128 stands for zero in the data rows.
Here are some rows, each followed by its group. Groups can overlap.
tensor([118, 146, 151, 117, 118, 138, 149, 119, 110, 133, 112, 137, 145, 151, 142, 124, 127, 136, 121, 134, 118, 102, 119, 145, 111, 117, 135, 137, 135, 150, 140]) 0
tensor([125, 133, 131, 109, 127, 128, 135, 117, 116, 130, 120, 131, 119, 142, 127, 126, 124, 128, 118, 134, 139, 111, 117, 134, 124, 128, 129, 131, 131, 140, 133]) 0
tensor([103, 113, 126, 141, 87, 131, 142, 116, 127, 109, 147, 121, 147, 115, 143, 155, 183, 111, 138, 124, 83, 143, 143, 135, 148, 145, 122, 137, 114, 124, 155]) 1
tensor([152, 98, 156, 106, 121, 151, 86, 105, 122, 154, 98, 109, 120, 139, 121, 101, 131, 159, 143, 106, 121, 125, 104, 139, 96, 119, 119, 120, 150, 128, 116]) 0
tensor([133, 121, 158, 123, 125, 165, 147, 96, 137, 119, 131, 132, 144, 120, 148, 123, 139, 138, 144, 116, 108, 100, 101, 135, 104, 105, 120, 111, 149, 126, 154]) 2
tensor([115, 135, 118, 132, 165, 72, 126, 131, 147, 96, 134, 154, 138, 141, 120, 129, 133, 110, 141, 160, 84, 154, 138, 104, 161, 111, 150, 163, 99, 131, 135]) 3
tensor([141, 149, 127, 172, 125, 142, 138, 127, 161, 117, 115, 97, 124, 106, 143, 111, 118, 151, 144, 115, 160, 124, 124, 137, 87, 139, 106, 78, 149, 118, 142]) 4
tensor([154, 130, 141, 166, 79, 158, 139, 135, 135, 130, 148, 85, 142, 104, 158, 146, 172, 99, 159, 100, 111, 101, 114, 139, 80, 155, 102, 107, 155, 134, 95]) 5
tensor([147, 121, 140, 117, 126, 125, 118, 131, 144, 125, 113, 128, 124, 144, 126, 107, 120, 126, 132, 145, 124, 143, 114, 127, 145, 133, 136, 133, 114, 153, 143]) 6
tensor([156, 95, 139, 139, 123, 140, 159, 111, 175, 90, 176, 110, 120, 92, 163, 130, 146, 120, 162, 87, 115, 142, 109, 122, 116, 126, 128, 90, 161, 122, 155]) 2
tensor([140, 105, 110, 121, 150, 104, 128, 123, 142, 118, 135, 122, 90, 118, 112, 102, 102, 145, 119, 122, 171, 170, 118, 116, 157, 143, 143, 116, 127, 110, 128]) 3
tensor([124, 172, 116, 129, 153, 130, 154, 136, 125, 139, 104, 149, 125, 124, 132, 143, 93, 131, 116, 125, 153, 91, 156, 139, 105, 114, 135, 125, 138, 118, 134]) 2
tensor([162, 126, 130, 115, 167, 111, 159, 113, 155, 120, 133, 159, 100, 131, 134, 126, 89, 133, 163, 121, 143, 119, 139, 129, 117, 100, 168, 131, 151, 126, 112]) 6
tensor([165, 93, 150, 130, 111, 163, 101, 116, 151, 143, 113, 96, 116, 121, 138, 101, 135, 151, 168, 102, 125, 127, 104, 135, 90, 131, 109, 101, 150, 123, 134]) 0
tensor([138, 114, 145, 166, 140, 142, 121, 120, 162, 131, 172, 105, 141, 85, 162, 120, 143, 125, 131, 77, 132, 141, 99, 118, 99, 128, 108, 87, 164, 102, 135]) 2
tensor([132, 125, 125, 147, 119, 135, 139, 109, 151, 95, 155, 108, 146, 105, 143, 139, 133, 120, 154, 120, 113, 144, 119, 122, 119, 124, 125, 105, 136, 124, 136]) 2
tensor([102, 150, 78, 139, 145, 83, 125, 157, 115, 94, 105, 144, 128, 134, 91, 163, 107, 139, 137, 161, 109, 118, 177, 126, 135, 95, 132, 141, 107, 115, 112]) 2
tensor([107, 150, 82, 152, 153, 112, 125, 165, 140, 91, 118, 124, 145, 124, 112, 143, 107, 129, 130, 155, 118, 129, 158, 121, 147, 111, 125, 119, 96, 101, 148]) 2
tensor([143, 115, 97, 122, 175, 111, 119, 144, 146, 115, 139, 142, 99, 121, 103, 118, 64, 145, 130, 132, 179, 141, 141, 107, 151, 109, 144, 117, 119, 98, 118]) 6
tensor([146, 91, 113, 111, 162, 115, 127, 129, 161, 107, 160, 127, 85, 100, 103, 128, 93, 123, 117, 135, 164, 148, 105, 98, 160, 119, 146, 106, 135, 106, 123]) 6
tensor([151, 128, 140, 118, 125, 131, 116, 129, 133, 138, 114, 122, 130, 151, 125, 108, 117, 131, 131, 135, 132, 138, 115, 133, 127, 133, 138, 136, 126, 146, 131]) 6
tensor([108, 124, 94, 139, 138, 128, 133, 128, 128, 87, 131, 130, 148, 126, 113, 145, 118, 129, 133, 159, 105, 128, 133, 115, 154, 97, 124, 127, 88, 128, 150]) 2
tensor([127, 132, 118, 178, 107, 144, 81, 164, 123, 131, 156, 99, 177, 120, 137, 138, 160, 106, 143, 122, 94, 138, 124, 108, 125, 137, 98, 118, 101, 121, 103]) 5
tensor([165, 132, 155, 136, 103, 123, 123, 153, 120, 165, 181, 127, 137, 113, 163, 136, 159, 92, 121, 53, 132, 140, 126, 131, 97, 148, 148, 126, 171, 150, 60]) 5
tensor([130, 126, 138, 158, 99, 140, 87, 150, 110, 149, 162, 100, 173, 121, 137, 139, 168, 110, 133, 95, 103, 135, 114, 108, 106, 146, 103, 122, 123, 115, 87]) 5
tensor([99, 120, 126, 113, 106, 143, 141, 135, 99, 120, 127, 128, 131, 138, 127, 136, 124, 149, 111, 134, 119, 92, 134, 136, 111, 119, 106, 117, 133, 130, 144]) 0
tensor([135, 167, 154, 157, 135, 164, 162, 108, 152, 136, 118, 135, 158, 113, 170, 128, 118, 128, 141, 111, 135, 101, 120, 147, 93, 121, 117, 104, 149, 116, 157]) 2
tensor([124, 127, 126, 120, 125, 124, 123, 134, 128, 130, 125, 115, 113, 125, 118, 130, 127, 133, 113, 126, 146, 126, 121, 118, 128, 137, 120, 121, 131, 125, 131]) 0
tensor([149, 149, 165, 125, 164, 152, 168, 101, 161, 122, 143, 153, 143, 128, 168, 121, 94, 111, 141, 139, 125, 108, 106, 122, 121, 100, 147, 130, 142, 142, 140]) 6
tensor([99, 175, 169, 126, 109, 136, 164, 111, 89, 165, 97, 171, 160, 151, 163, 145, 165, 126, 123, 131, 94, 86, 146, 167, 107, 133, 137, 166, 138, 146, 149]) 1
tensor([118, 133, 96, 100, 127, 130, 88, 137, 93, 129, 55, 132, 135, 187, 72, 123, 84, 152, 135, 192, 112, 119, 155, 143, 145, 98, 129, 154, 80, 153, 110]) 0
tensor([181, 100, 154, 118, 104, 161, 120, 90, 158, 134, 116, 92, 112, 122, 144, 104, 133, 131, 176, 99, 137, 137, 105, 152, 84, 140, 126, 101, 164, 142, 131]) 0
tensor([137, 127, 141, 109, 122, 125, 111, 125, 122, 141, 114, 122, 127, 153, 123, 107, 116, 126, 128, 137, 128, 132, 119, 139, 121, 124, 135, 136, 125, 149, 114]) 6
tensor([149, 164, 180, 115, 173, 164, 160, 91, 148, 145, 126, 184, 178, 160, 173, 111, 89, 109, 153, 147, 98, 106, 102, 119, 129, 91, 164, 151, 107, 156, 144]) 6
tensor([134, 139, 141, 124, 129, 119, 135, 123, 134, 136, 134, 132, 118, 134, 125, 109, 129, 117, 114, 136, 151, 143, 119, 128, 141, 146, 141, 127, 128, 139, 122]) 7
tensor([135, 134, 154, 93, 126, 109, 127, 114, 111, 143, 145, 146, 139, 163, 125, 114, 125, 92, 104, 131, 135, 159, 119, 126, 151, 131, 165, 162, 124, 171, 102]) 7
tensor([111, 107, 104, 113, 122, 108, 118, 146, 110, 125, 142, 111, 94, 123, 104, 128, 120, 134, 97, 133, 152, 145, 128, 124, 150, 147, 119, 118, 123, 122, 128]) 0
tensor([83, 110, 100, 129, 106, 117, 113, 142, 97, 146, 128, 125, 105, 94, 110, 147, 162, 145, 86, 121, 134, 128, 156, 132, 147, 156, 101, 133, 130, 78, 145]) 1
tensor([81, 145, 100, 154, 138, 85, 119, 149, 112, 123, 116, 140, 122, 101, 120, 147, 128, 157, 91, 114, 133, 118, 171, 136, 114, 116, 107, 120, 144, 79, 137]) 4
tensor([76, 132, 79, 149, 138, 110, 123, 149, 115, 93, 116, 141, 130, 107, 104, 156, 124, 165, 110, 144, 110, 116, 167, 132, 141, 99, 103, 116, 110, 88, 169]) 4
tensor([118, 103, 129, 140, 107, 137, 155, 93, 148, 103, 160, 113, 119, 89, 157, 143, 157, 135, 131, 96, 109, 141, 120, 135, 120, 127, 110, 100, 163, 109, 172]) 4
tensor([118, 123, 105, 103, 139, 109, 108, 126, 106, 129, 113, 140, 116, 145, 96, 119, 107, 132, 118, 134, 140, 145, 142, 120, 151, 116, 140, 144, 103, 132, 120]) 0
tensor([126, 141, 124, 155, 119, 142, 133, 127, 151, 121, 120, 99, 126, 99, 139, 131, 127, 136, 126, 112, 165, 106, 116, 138, 96, 144, 96, 86, 159, 106, 141]) 4
tensor([126, 122, 118, 152, 137, 138, 130, 124, 161, 99, 154, 114, 148, 108, 139, 132, 134, 120, 142, 134, 111, 148, 105, 99, 146, 117, 117, 101, 111, 112, 159]) 2
tensor([117, 187, 139, 165, 105, 164, 131, 163, 101, 156, 118, 125, 187, 138, 156, 156, 139, 107, 127, 142, 111, 81, 139, 141, 116, 138, 109, 132, 107, 139, 111]) 5
tensor([110, 165, 126, 132, 146, 134, 162, 133, 111, 127, 111, 156, 132, 127, 142, 152, 98, 138, 115, 122, 131, 82, 160, 152, 107, 108, 128, 122, 142, 118, 141]) 2
tensor([141, 147, 156, 135, 140, 130, 139, 117, 127, 141, 113, 152, 152, 153, 143, 127, 130, 137, 163, 137, 97, 118, 134, 140, 109, 118, 142, 146, 120, 138, 127]) 1
tensor([150, 132, 175, 133, 140, 158, 171, 79, 172, 135, 150, 139, 133, 98, 187, 121, 145, 97, 159, 114, 122, 129, 95, 129, 123, 139, 149, 123, 162, 135, 158]) 3
tensor([150, 102, 146, 116, 114, 152, 93, 112, 129, 152, 98, 107, 125, 140, 120, 98, 124, 148, 144, 118, 123, 128, 114, 134, 105, 122, 118, 117, 137, 140, 120]) 0
tensor([99, 115, 104, 132, 137, 136, 113, 131, 122, 89, 147, 129, 149, 130, 108, 146, 120, 128, 122, 147, 99, 131, 132, 112, 149, 91, 113, 124, 103, 116, 136]) 2
tensor([134, 154, 132, 158, 121, 143, 147, 129, 149, 126, 116, 112, 133, 107, 152, 124, 121, 134, 127, 114, 157, 116, 119, 140, 93, 144, 105, 93, 152, 116, 140]) 4
tensor([94, 134, 130, 116, 105, 113, 138, 127, 97, 150, 103, 137, 119, 122, 121, 145, 158, 135, 99, 122, 135, 114, 154, 145, 125, 151, 120, 146, 141, 118, 139]) 1
tensor([175, 79, 166, 103, 115, 152, 105, 106, 150, 145, 120, 113, 104, 129, 143, 94, 142, 146, 156, 82, 122, 129, 95, 135, 91, 129, 122, 107, 157, 135, 131]) 0
tensor([150, 108, 136, 100, 170, 119, 139, 112, 147, 121, 154, 144, 111, 131, 129, 110, 86, 131, 141, 140, 137, 148, 124, 108, 152, 114, 148, 132, 128, 122, 127]) 6
tensor([122, 109, 98, 119, 126, 160, 83, 150, 126, 112, 75, 111, 125, 145, 91, 113, 103, 175, 149, 174, 105, 105, 134, 127, 137, 90, 101, 118, 81, 117, 164]) 0
tensor([136, 111, 129, 103, 124, 140, 87, 125, 121, 154, 84, 118, 126, 160, 102, 109, 116, 153, 143, 144, 109, 121, 128, 139, 121, 104, 120, 135, 118, 135, 121]) 0
tensor([167, 106, 147, 124, 172, 145, 132, 90, 177, 113, 142, 134, 129, 124, 146, 110, 97, 130, 173, 129, 118, 139, 93, 106, 124, 101, 141, 116, 135, 119, 132]) 6
tensor([139, 152, 133, 157, 130, 145, 141, 123, 154, 123, 108, 116, 133, 119, 145, 126, 121, 139, 150, 118, 144, 106, 125, 141, 82, 128, 109, 95, 151, 128, 147]) 4
tensor([142, 136, 126, 106, 148, 103, 174, 117, 145, 129, 132, 163, 85, 106, 137, 146, 117, 117, 121, 119, 137, 120, 148, 139, 126, 125, 164, 143, 158, 124, 125]) 3
tensor([148, 158, 168, 112, 142, 116, 154, 107, 141, 158, 119, 158, 136, 147, 152, 103, 131, 94, 124, 138, 138, 147, 110, 126, 155, 156, 175, 168, 122, 171, 121]) 7
tensor([148, 99, 167, 130, 125, 128, 120, 94, 133, 145, 186, 116, 133, 99, 158, 121, 153, 123, 126, 52, 128, 143, 98, 135, 85, 120, 130, 114, 195, 120, 86]) 2
tensor([116, 160, 117, 121, 156, 117, 155, 135, 123, 139, 126, 175, 119, 130, 136, 135, 95, 123, 96, 145, 156, 118, 151, 129, 156, 119, 147, 145, 115, 121, 144]) 3
tensor([157, 124, 142, 161, 88, 143, 113, 128, 138, 128, 172, 84, 163, 120, 154, 143, 172, 91, 164, 97, 100, 136, 105, 120, 101, 148, 113, 112, 140, 144, 94]) 5
tensor([149, 118, 127, 157, 131, 140, 150, 105, 180, 94, 163, 108, 140, 98, 156, 132, 137, 110, 164, 117, 117, 149, 112, 111, 136, 131, 130, 101, 125, 124, 167]) 2
tensor([88, 117, 125, 145, 113, 123, 125, 137, 109, 141, 141, 139, 152, 110, 128, 153, 183, 129, 111, 124, 91, 137, 138, 119, 160, 135, 118, 144, 112, 109, 168]) 1
tensor([135, 137, 119, 105, 123, 117, 123, 127, 121, 107, 90, 130, 132, 175, 106, 123, 109, 125, 150, 178, 119, 131, 136, 134, 152, 120, 151, 159, 97, 166, 116]) 6
tensor([115, 118, 93, 117, 121, 141, 80, 151, 99, 114, 58, 119, 124, 157, 74, 129, 93, 170, 144, 169, 116, 98, 153, 143, 115, 90, 100, 127, 97, 123, 120]) 0
tensor([119, 128, 101, 108, 131, 125, 85, 154, 103, 138, 55, 133, 120, 170, 79, 118, 92, 159, 135, 171, 114, 111, 154, 133, 134, 97, 124, 144, 87, 132, 129]) 0
tensor([159, 119, 140, 162, 96, 148, 122, 131, 133, 125, 174, 87, 165, 116, 162, 144, 170, 90, 158, 88, 103, 140, 111, 126, 98, 154, 112, 108, 142, 151, 86]) 5
tensor([104, 121, 97, 136, 134, 133, 125, 137, 131, 88, 135, 126, 150, 131, 116, 143, 111, 140, 136, 154, 102, 136, 132, 106, 151, 102, 121, 115, 96, 121, 150]) 2
tensor([129, 132, 112, 125, 126, 109, 99, 136, 126, 115, 86, 113, 127, 157, 95, 126, 123, 156, 148, 164, 101, 121, 139, 135, 118, 109, 112, 142, 109, 134, 118]) 6
tensor([145, 149, 152, 111, 135, 119, 148, 106, 132, 135, 115, 149, 131, 161, 137, 105, 125, 108, 133, 147, 132, 142, 116, 129, 139, 137, 168, 157, 117, 177, 126]) 7
tensor([94, 101, 106, 137, 115, 134, 145, 115, 130, 83, 145, 120, 125, 99, 129, 149, 146, 148, 122, 118, 104, 126, 133, 133, 130, 105, 103, 105, 135, 101, 177]) 4
tensor([123, 129, 101, 149, 139, 129, 134, 132, 154, 91, 142, 120, 150, 119, 128, 134, 122, 119, 147, 147, 109, 141, 125, 108, 151, 111, 125, 113, 103, 116, 158]) 2
tensor([96, 120, 112, 119, 102, 105, 124, 145, 97, 145, 113, 129, 109, 121, 109, 135, 158, 150, 92, 121, 144, 132, 155, 144, 138, 155, 113, 141, 137, 102, 131]) 1
tensor([188, 86, 143, 108, 165, 108, 143, 88, 186, 110, 153, 132, 88, 111, 130, 114, 113, 125, 190, 113, 128, 162, 103, 114, 126, 110, 166, 123, 150, 136, 107]) 6
tensor([158, 126, 143, 138, 137, 141, 123, 133, 157, 133, 124, 122, 125, 122, 148, 95, 119, 121, 130, 123, 139, 145, 105, 131, 127, 142, 131, 109, 126, 139, 155]) 6
tensor([142, 154, 166, 101, 143, 121, 150, 106, 127, 156, 124, 153, 133, 162, 150, 107, 121, 100, 122, 131, 132, 147, 116, 131, 145, 152, 167, 172, 112, 169, 126]) 7
tensor([140, 154, 128, 119, 175, 135, 151, 119, 137, 127, 119, 174, 133, 144, 125, 128, 70, 133, 121, 143, 146, 98, 130, 121, 139, 92, 149, 134, 111, 132, 126]) 6
tensor([153, 120, 164, 109, 158, 140, 138, 95, 157, 125, 148, 163, 141, 141, 136, 112, 109, 125, 145, 138, 107, 126, 93, 108, 147, 88, 155, 146, 114, 141, 132]) 6
tensor([103, 158, 96, 153, 112, 113, 84, 181, 81, 128, 122, 116, 178, 157, 103, 160, 134, 116, 122, 148, 103, 114, 153, 119, 129, 115, 108, 145, 90, 126, 67]) 5
tensor([111, 122, 124, 111, 117, 127, 132, 137, 118, 124, 132, 122, 111, 122, 122, 135, 126, 130, 104, 131, 146, 117, 125, 126, 127, 134, 118, 119, 142, 123, 132]) 0
tensor([139, 144, 124, 128, 128, 115, 164, 125, 133, 118, 119, 148, 101, 119, 130, 134, 114, 139, 129, 119, 150, 109, 153, 148, 110, 115, 149, 127, 153, 133, 123]) 2
tensor([96, 145, 132, 122, 105, 115, 140, 134, 90, 150, 109, 144, 129, 140, 132, 144, 158, 136, 102, 124, 121, 120, 152, 155, 118, 148, 113, 154, 135, 123, 139]) 1
tensor([132, 102, 91, 165, 99, 154, 92, 165, 126, 126, 158, 64, 122, 88, 114, 131, 154, 121, 128, 105, 142, 134, 121, 111, 123, 174, 84, 97, 123, 92, 103]) 5
tensor([139, 180, 138, 205, 114, 167, 158, 136, 162, 129, 115, 92, 156, 91, 180, 124, 120, 157, 145, 94, 161, 87, 119, 163, 54, 143, 78, 59, 167, 100, 163]) 4
tensor([139, 127, 142, 104, 126, 121, 107, 119, 113, 138, 108, 127, 129, 160, 112, 110, 116, 127, 128, 140, 131, 136, 117, 146, 128, 123, 139, 144, 132, 160, 109]) 6
tensor([108, 120, 147, 125, 92, 145, 167, 101, 110, 146, 130, 132, 121, 95, 166, 166, 194, 116, 121, 102, 105, 106, 143, 163, 101, 147, 118, 138, 172, 124, 147]) 1
tensor([109, 150, 88, 169, 124, 131, 85, 192, 103, 118, 131, 115, 173, 140, 104, 149, 141, 111, 133, 150, 96, 123, 144, 101, 149, 122, 107, 138, 78, 120, 107]) 5
tensor([158, 81, 143, 91, 174, 124, 118, 92, 169, 118, 150, 142, 111, 146, 121, 101, 104, 130, 167, 131, 116, 170, 92, 90, 157, 101, 163, 137, 110, 133, 117]) 6
Which 3 groups are nearest to each row below, nearest first, going by the distance to the group's nearest row?
tensor([128, 102, 148, 79, 144, 93, 86, 138, 113, 142, 100, 156, 118, 177, 96, 95, 136, 136, 130, 163, 85, 150, 119, 113, 157, 108, 143, 182, 100, 157, 118]) -> 6 0 7
Which 2 groups are nearest to each row below, nearest first, going by the distance to the centre of the group?
tensor([132, 129, 126, 121, 127, 108, 122, 124, 129, 126, 130, 122, 109, 131, 114, 111, 124, 128, 105, 127, 160, 155, 126, 121, 155, 153, 145, 132, 124, 139, 115]) -> 3 7
tensor([133, 99, 131, 67, 175, 118, 116, 105, 129, 130, 143, 174, 120, 155, 106, 101, 88, 118, 123, 158, 124, 161, 111, 90, 190, 91, 174, 167, 94, 143, 110]) -> 6 7
tensor([134, 203, 180, 172, 109, 191, 156, 135, 108, 164, 118, 142, 223, 150, 202, 145, 149, 80, 152, 128, 78, 61, 118, 163, 79, 128, 105, 140, 121, 162, 129]) -> 5 1
tensor([74, 178, 120, 122, 117, 107, 160, 150, 62, 160, 92, 186, 128, 134, 129, 168, 143, 137, 81, 141, 122, 80, 196, 173, 129, 127, 136, 179, 123, 132, 134]) -> 1 3
tensor([105, 162, 68, 164, 113, 121, 105, 194, 107, 93, 112, 110, 172, 155, 92, 173, 130, 110, 149, 183, 91, 111, 176, 119, 153, 125, 112, 146, 66, 134, 96]) -> 5 2
tensor([115, 110, 110, 92, 139, 94, 64, 158, 81, 160, 55, 146, 99, 173, 67, 126, 107, 191, 121, 141, 111, 94, 175, 146, 95, 81, 116, 160, 133, 124, 80]) -> 0 1
tensor([121, 159, 122, 167, 104, 163, 118, 157, 105, 151, 129, 109, 174, 127, 142, 145, 141, 109, 132, 129, 123, 104, 134, 131, 114, 149, 96, 119, 114, 129, 116]) -> 5 1
tensor([141, 117, 149, 157, 90, 144, 95, 135, 116, 150, 169, 95, 165, 118, 145, 145, 175, 99, 148, 84, 103, 137, 98, 119, 97, 143, 114, 118, 145, 134, 77]) -> 5 2
tensor([133, 166, 164, 110, 123, 136, 162, 111, 131, 141, 118, 148, 148, 152, 151, 114, 134, 95, 116, 140, 131, 118, 115, 133, 137, 133, 155, 151, 126, 176, 133]) -> 7 3
Which 3 groups are nearest to each row below, nearest first, going by the distance to the centre of the group?
tensor([166, 136, 136, 159, 85, 143, 147, 130, 140, 109, 169, 84, 156, 124, 163, 156, 168, 80, 181, 101, 107, 131, 125, 136, 106, 159, 122, 114, 143, 163, 83]) -> 5 2 4
tensor([122, 140, 136, 126, 119, 136, 154, 122, 128, 133, 125, 124, 127, 119, 140, 133, 125, 114, 108, 134, 137, 109, 122, 131, 125, 140, 122, 120, 144, 135, 142]) -> 2 3 1
tensor([112, 155, 90, 165, 110, 130, 108, 193, 88, 141, 124, 112, 141, 122, 114, 152, 123, 122, 106, 132, 146, 113, 156, 131, 123, 155, 101, 120, 110, 117, 94]) -> 5 1 0
tensor([141, 117, 128, 103, 138, 119, 114, 133, 136, 123, 105, 129, 121, 159, 116, 104, 124, 128, 139, 153, 103, 143, 121, 122, 154, 120, 140, 145, 99, 150, 144]) -> 6 0 7
tensor([121, 122, 111, 137, 114, 141, 126, 137, 129, 111, 125, 106, 115, 118, 118, 128, 122, 156, 115, 110, 156, 114, 112, 135, 112, 126, 105, 95, 142, 106, 135]) -> 4 2 0
tensor([141, 162, 112, 148, 102, 126, 120, 170, 103, 148, 115, 126, 137, 145, 117, 146, 135, 127, 134, 123, 138, 103, 157, 147, 110, 142, 127, 133, 124, 142, 74]) -> 5 0 1
tensor([149, 107, 144, 125, 124, 130, 154, 97, 155, 108, 175, 117, 133, 114, 155, 130, 144, 110, 153, 91, 114, 150, 107, 124, 119, 127, 143, 114, 154, 139, 127]) -> 2 3 6
tensor([128, 150, 116, 167, 107, 154, 100, 164, 108, 141, 132, 96, 161, 121, 130, 135, 139, 118, 120, 122, 133, 118, 130, 129, 106, 156, 94, 114, 110, 123, 105]) -> 5 4 2
Which 2 groups are nearest to each row below, nearest first, going by the distance to the group's nearest row?
tensor([162, 97, 159, 114, 165, 133, 127, 87, 175, 126, 164, 141, 121, 122, 134, 105, 111, 118, 162, 124, 121, 160, 81, 93, 153, 114, 157, 136, 128, 126, 124]) -> 6 2
tensor([129, 179, 172, 154, 115, 167, 170, 110, 133, 138, 105, 135, 172, 135, 182, 133, 130, 127, 145, 124, 117, 65, 112, 163, 68, 109, 117, 113, 152, 150, 159]) -> 2 4
tensor([116, 123, 120, 116, 116, 136, 129, 127, 123, 128, 117, 119, 116, 130, 112, 134, 127, 137, 111, 126, 144, 117, 120, 134, 117, 122, 117, 117, 140, 125, 131]) -> 0 6
tensor([114, 123, 133, 82, 119, 124, 129, 119, 94, 137, 123, 145, 120, 164, 110, 121, 122, 125, 106, 149, 127, 126, 119, 127, 148, 119, 144, 152, 113, 152, 124]) -> 6 0
tensor([126, 172, 154, 126, 162, 139, 165, 115, 133, 145, 122, 179, 147, 134, 165, 124, 103, 99, 113, 146, 133, 123, 128, 123, 152, 120, 166, 156, 112, 141, 154]) -> 3 7
tensor([105, 144, 119, 151, 125, 140, 168, 116, 152, 122, 122, 118, 106, 82, 146, 140, 135, 134, 103, 115, 159, 103, 137, 151, 106, 144, 108, 94, 171, 101, 171]) -> 4 2
tensor([145, 156, 140, 164, 114, 142, 112, 147, 121, 133, 120, 110, 160, 146, 136, 136, 138, 113, 159, 131, 119, 117, 124, 128, 90, 142, 113, 119, 126, 157, 89]) -> 5 1
tensor([118, 186, 146, 159, 110, 173, 140, 152, 100, 161, 116, 128, 193, 134, 161, 154, 140, 89, 133, 137, 105, 66, 129, 144, 105, 137, 110, 136, 119, 150, 125]) -> 5 1
tensor([133, 145, 145, 114, 137, 113, 160, 116, 134, 144, 136, 138, 120, 134, 145, 113, 125, 84, 105, 140, 153, 156, 126, 129, 157, 173, 161, 147, 126, 153, 137]) -> 7 6
tensor([145, 148, 131, 112, 191, 108, 137, 131, 134, 129, 118, 180, 126, 163, 113, 108, 68, 132, 148, 156, 132, 134, 144, 117, 158, 94, 179, 154, 93, 148, 114]) -> 6 3
